One turn sends every row of this set to another row. A few are shown first. Where does it send the rows asked after them?
z_574: [8,2,-12,3,1,6,10,35,-17,6,-17,2]
z_53: [14,-11,14,12,-7,-5,17,2,3,-19,-1,-17]
z_59: [4,-19,-11,17,8,25,-7,11,-2,-13,-12,12]
z_50: [-3,2,-16,12,-2,4,12,7,-6,13,27,4]
z_855: [-1,-1,-12,-2,-6,7,2,19,-25,-9,20,8]
z_401: [-7,-6,-6,-2,3,4,2,2,-17,13,-19,9]
z_937: [10,-2,12,23,-12,6,7,-5,6,0,4,-19]
z_324: [6,-1,-9,11,18,-2,-4,7,10,18,-11,1]
z_262: [14,-10,-6,5,11,15,-5,1,-8,-11,-19,15]
z_608: [-10,-6,-16,2,-1,0,3,17,-7,-21,23,3]
z_550: [16,2,-1,31,-13,12,5,8,-3,-12,10,-15]
z_763: [19,2,-9,-6,3,7,12,19,-11,12,-20,10]
z_310: [-6,-17,-8,-5,7,4,-7,1,-7,9,-13,17]
z_948: [23,2,-4,15,-14,6,-1,19,-5,-16,16,-11]
z_354: [22,-3,-4,22,-14,11,9,13,8,0,20,-8]
z_913: [12,3,-11,13,18,-2,-1,-3,7,12,-17,9]
z_546: [12,-13,11,10,-8,-4,19,2,12,-9,2,-15]
z_549: [15,-11,12,2,-11,-7,18,9,5,-13,4,-13]
z_112: [20,-5,11,-1,-15,5,9,12,7,1,15,-12]
z_699: [4,-17,-2,10,15,20,-12,6,-2,-9,-19,8]
z_819: [-5,-6,-8,-5,10,-8,-11,2,-10,9,-14,11]
z_66: [11,-2,-4,-5,6,10,5,27,-14,9,-23,2]
z_321: [-11,-1,-12,25,2,10,-2,-6,-15,-13,15,2]
z_357: [7,-3,-18,18,16,-5,-4,13,15,13,-2,6]
z_520: [-18,4,-14,20,-2,-2,12,8,-9,-12,12,-4]
z_17: [-15,-8,-13,9,-10,13,20,14,-3,0,20,2]
z_146: [18,-2,11,7,-11,1,-4,6,-6,-21,3,-18]

z_112 turns into z_146
z_948 turns into z_550
Now find these:
z_574 turns into z_59
z_324 turns into z_66
z_913 turns into z_763
z_53 turns into z_546
z_608 turns into z_520
z_401 turns into z_310
z_321 turns into z_50

